(in the rows, 128 means zero)
One turn moves every row onto another: examples first, then more rows asked:
K396: [125 130 149 103 116 143  97 119 144  99 114 123 118 113 133 138 143 159
 131 176 143 110 129 141 104]
K11: [101 138 103 126 142 116 147 126 108 110 160 134 116 114 134 110 126 134
 138  97 163 149 131 131 108]
K956: [115 148 148 126 167 138 189 103 138 136 113 124 126 102 118 100 116 136
 134 159 136 113 141 113 141]
K588: [114 153 107 136 102 108 131 113 107  97 169 121 134 105 119 111 157 153
 126  95 125 153 139 106 115]
K440: [121 140 111 138  91 130 116 130 126 121 142 138 143 143 112 142 167 151
  80  88 109 126 121 117 131]
K658: [113 139 120 100 107 118 120 111 102 130 140 134 130  95 122 113 134 154
 128  73 100 136 149  98 150]
K927: [118  97 118 128 122 124 135 127 122 134 118 129 125 124 119 117 122 148
 117 215 126 139 126 117 145]
K9: [115 139 104 110 137 143 119 128 122 130 107 177 109 117 122 108 100 145
 123  79 115 131 130 126 127]
K474: [123 107 105 128 116 144 149  88 125 100 109 106 114 111 129 130 146 138
  93 187 106 107 109 111 130]
K795: [134 110 131 113 137 125 104 141 125 180 127 140 140 112 109 141 154 148
 104 112  89 118 131 104 146]
K226: [132  77 114 145 143 135 115 130 120 122 135 164 135 109 108 113  73 138
 116 166 124 122 131 126 127]
K981: [153 146 135 131 131 145  95 108 131  88 116 120 110 107 132 125 121 120
 156 152 138  96 132 129  92]
K518: [152 144 101 151 104 116 124 122 128 125 125 159 137 124 116 112 176 124
 103  86  96 132 128 114 109]
K88: [140 175 126 126 117 137 117 140 131 141 161 112 155 110  99 140 152 176
 128 124  98 130 134 120 148]
K397: [141 128 115 145 122 118 159 130 134 123 145 110 171 115 116  99 154 154
  92 178 122 141 153 114 153]
K662: [125 126 131 127 126 144 136 112 135  82 139 117 134  95 119 126 122 177
 107 190 126 121 124 144  92]
K810: [166 138 151 134 157 158 121 106 144 124 122  93 125 109 120 126 134 110
 137 163 116 100 149 116 111]
K31: [133 181 118 110 146 109 135 147 122 120 141 133 120 128 143 136 154 112
 134 125 128 128 130 146 120]
K636: [124  91 116 133 144 151 143  94 119 129 111 110 117 112 123 122 128 157
  69 130 104 105 153  86 148]
K268: [112 180 117 108 129 131 122 162 139 107 142 140 147 130 118 113 142 138
 128 128 142 144 133 142 113]
K659: [136  92 119 130 104 132  76 127 124 123 122 166 129 111 125 122  93 153
 127 148 133 119 132 128 159]
K427: [136 114 112 101 112 131 150 143 130 136 141 125 151 126 125 126 180 116
 123  89 130 121 149 125 113]
K504: [153 127 131 169 104 168 122 119 113 132 110 103 133 121  97  90 123 149
 129 165 116  97 155 109 110]
K866: [153 139 104 161 130 163 129 119 111 113 127 114 125 103 131  86 111 118
 132 166 127  84 146 128 163]
K314: [142 122 138 142 155 148 106  99 137 138 129 137 104  85 146 109 128 146
 114 159 117 110 149 122 189]
K811: [128 131  77 169 142 142 122 113 129 110 148 163 119  91 113 102 131 160
 100  92 124 125 108 118 123]
K321: [110  96 109 128 126 132 159 120 122 142 134 165 121 119 123 111 150 134
 123  73 148 130 134 123 111]
K655: [107 176 123 128 155 144  97 127 118 119 146 120 130  90 107 100 100 170
 124 109 127 130 118 118 120]
K695: [141 126 141 147 100 135 135  75 133 125 132 107 154  94 125 121 125 160
  81 147 108 129  97 133 166]
K730: [143 103 123 150 129 122  90  99 132 127 119 173 100 100 144 113 129 124
 133 142 140 106 125 124 168]
K909: [128 141 124 108 151 141 176 116 114 125 117 108 139 112 116 114  68 165
 125 152 125 124 141 126 133]
K82: [156 123 141 141  83 127 131  81 147 124 117 123 141 120 128 148 150 131
 118 136 132 119  86 138 149]
K421: [ 89 145 142 115 140 122 121 124 117 153 112 175  99 115 130 124 135 149
 112  94 120 122 124 122 143]
K100: [177 106 127 172 108 150 158 100 149 138 129 150 150 116  85 129 118 126
 138 143 104 116 127 118 129]
K331: [127 129 123 150 122 147 160  76 126 121 101 128 122  87 127  85 125 123
 117 160 117  93  98 119 162]
K553: [147 131  89 144 151 119 154 127 145 124 142 136 151 109 121 117 157 111
 108 119 134 132  85 138  96]
K346: [168 135 131 156  68 134 123  94 144 113 122 144 157 116  98 124 122 141
 148 132 121 122 107 131 129]
K593: [165 130  96 164 136 124 165 126 116 111 155 103 158 124 116 117 131 110
 106 154 121 112 150 109 147]
K597: [131 122 115  96 172 136 154 140 145 156 121 155 111 107 128 146 152 136
 131 133 117 111 121 137 109]
K326: [117 145 129  72 128 126 134 146 124 139 136 136 137 100 132 112 153 134
 150 105 121 129 166 124 140]
K814: [128  98 121 162 136 138 146 105 110 125 111 144 128  97  99  89 118 165
  97 134 101 105 165  87 112]
K511: [143 107 123 142  97 156 148 114 113 155 107 121 128 136  99 126  88 167
 135 168 114 127 131 118 143]

K810 moves to K100
K88 moves to K795
K474 moves to K331
Now these:
K518 moves to K9
K396 moves to K82
K814 moves to K909
K588 moves to K658

